Named moves, each a turn or a mirror, and the order they were made in; the first pair answered:
move j802:
[ 0.01 -0.68  2.85 -1.21 -3.44  0.74 -0.23 -0.31  0.69 -0.32  3.36  0.78
  0.38 -0.56 -0.51] |-> [ 1.59  1.39 -1.36  0.40  1.33 -0.37 -0.21  2.28  1.45 -2.67  2.94 -0.32
  1.75 -2.16 -0.15]
[-2.07 -0.28 -1.14  2.58  1.44 -1.46 -3.40 -1.09 -2.35  3.18 -0.81  0.84
  0.60 -0.68  0.96] |-> [-2.49 -0.19  0.05  2.38  0.21 -1.27 -3.32 -2.07 -2.63  3.18 -0.52  0.71
  0.27 -0.55  0.91]
[-0.59  0.83 -1.13 -0.71  0.42 -0.97 -0.74  0.37 -0.99  0.41 -0.76  1.29
  0.38  0.61 -0.54] |-> [-1.23  0.73 -0.40 -0.81 -0.13 -0.85 -0.67 -0.07 -0.52  1.26 -0.65  2.03
 -0.17  0.60 -0.91]
[ 1.37 -0.34  1.33  2.83  0.57 -0.63 -0.38  0.96  1.93  0.02 -2.32 -0.06
 -0.71 -2.27  1.89] |-> [ 0.46 -1.49  2.66  2.12 -1.12 -0.91 -0.46 -0.17  1.73  1.35 -2.21  0.41
 -1.38 -1.54  1.25]
move j291:
[-1.27 -0.88  2.29 -3.27  0.14 -2.09  0.76 -0.45  1.58  2.23  0.11 -0.15
 -1.96 -0.62 -1.43] |-> [-1.04  0.99 -1.15 -0.06  2.27 -1.69 -3.04 -0.50 -2.31  1.43 -1.58  1.51
 -0.61 -0.50  0.39]
[-0.77  1.69 -1.75 -0.12  2.32 -1.21  0.25  1.20  0.51 -0.62 -0.57  0.79
  0.61 -0.17  0.68] |-> [-0.08  0.55 -0.68  1.02  0.84  0.44  0.76  1.91  0.81 -2.77  0.03  0.17
  0.60  0.17  0.46]
[-0.48  0.07 -2.06  1.31  1.59 -0.14  0.56  2.88  0.30 -0.06 -0.28  1.15
 -0.38 -0.90 -0.02] |-> [ 0.33 -0.58 -1.16  0.81  0.55 -0.05  1.13  2.72  1.51 -0.64  0.20  0.44
 -1.06 -0.91 -0.26]
[-0.20  1.24 -1.57  4.34  2.17  0.69 -3.23  1.19 -1.72 -0.64 -0.03  1.26
  1.51  0.17  1.82] |-> [-0.58 -1.48  2.21  1.81 -2.00  1.78  2.53  2.93  2.37 -1.42  1.74 -0.78
  0.80  0.53 -0.51]
move j521:
[-0.73 -1.50  1.05  2.03 -3.41  0.52 -0.42  0.31  3.04 -1.72 -0.63  2.70
 -4.53 -1.00 -0.05] |-> [ 0.27 -0.04 -2.04  2.60  0.03  0.15 -0.30  2.32  3.18 -3.53 -0.85  2.02
 -3.04 -1.82  0.69]
[-0.09  0.37 -0.66  3.24 -1.40  0.47 -0.95  0.43  0.07 -1.72  0.82 -0.19
  1.18  1.81  0.57] |-> [-0.86 -1.19  0.76  1.99 -0.92  0.67 -1.09  1.60  1.22  2.34  0.47 -0.24
 -0.98  0.31 -1.53]
[ 0.40 -0.14 -0.61 -0.57  1.35  0.63  0.41  1.21  1.22  0.97  0.35 -0.33
  0.03 -1.88  0.05] |-> [ 0.48 -0.37  0.01 -0.78 -1.21  1.40  0.29 -1.16 -0.56 -1.62  0.81  0.03
  0.17 -0.15  1.40]
[-0.30  1.61 -0.92 -3.04  1.90 -1.21  2.17  0.59  1.04 -0.55 -0.25 -1.27
  1.29 -0.06 -0.19] |-> [-0.43  1.28  0.80 -3.13 -1.06 -0.38  2.60 -1.67  0.68 -0.70  1.08 -0.64
  1.22  1.17 -0.02]
Now pairs of rows:
Between the rows of a pair lie 2 to 3 moves.
[ 1.25  3.31 -2.66  1.20  1.90  0.92  0.52 -0.23 -1.69 -4.74  1.42  0.31
  2.57 -1.52  1.70] |-> [ 1.02  4.22 -3.10 -1.90  2.88 -0.73  1.14 -0.80 -1.43 -2.57  0.80  0.57
  2.47 -1.68  1.12] -> j802, j291, j802
[ 1.29  2.28 -4.60  0.93  4.46 -1.64 -0.74  2.36  0.94 -1.09 -1.41 -0.77
  1.41 -1.92  1.01] |-> [ 0.03 -1.65  2.76 -3.06 -2.09 -0.15  3.51  1.12  3.83  0.44  0.52 -2.13
 -0.59 -0.16 -2.07] -> j291, j291, j802
[-2.48 -0.09  3.75 -2.04 -2.99  1.60 -1.89  1.41  1.65  2.76  0.55  0.05
 -5.08 -0.68 -0.99] |-> [-0.42  1.32 -1.02  1.26  2.26  1.76 -1.81  5.61  2.70 -1.95  0.26 -1.31
 -2.07 -2.27  0.58] -> j802, j291
[ 0.96  0.88 -1.30  3.08  3.53 -0.07 -1.93  4.93  1.50 -0.92  0.13 -1.18
  0.37 -1.78  0.08] |-> [ 1.00  1.44  0.40 -0.82 -2.47 -0.43  0.49 -2.69 -1.36 -3.87  2.04  0.41
  1.87  3.16  1.68] -> j291, j291, j521
[ 1.72 -0.53 -2.79  0.40  1.59  1.47  0.99  3.69  2.97 -1.92  0.86 -1.77
 -2.57 -1.51 -1.54] |-> [ 2.08  0.09 -1.43 -1.00 -3.40  1.17  0.91 -3.19 -1.07 -4.38  2.18 -0.35
 -1.03  2.52 -0.11] -> j291, j521
[-1.18  1.14 -0.24  3.33 -2.27  1.04 -3.41 -1.72 -3.48 -1.75  0.99  0.33
 -0.29  2.62  1.86] |-> [ 0.69  1.59 -2.69  0.73  2.61 -1.23  0.61  2.69  1.31 -4.18  1.83 -1.66
  1.24  0.13  0.97] -> j291, j802
[ 0.87  0.30 -1.23 -2.66 -1.38 -0.92  3.81 -1.25  0.71 -5.31  1.82 -1.09
  2.11  1.90  1.32] |-> [-2.05  0.65 -0.25 -3.24 -0.27 -2.04 -1.25 -3.37 -3.22  4.96 -1.20  1.90
 -2.07  0.21 -0.11] -> j521, j291, j802
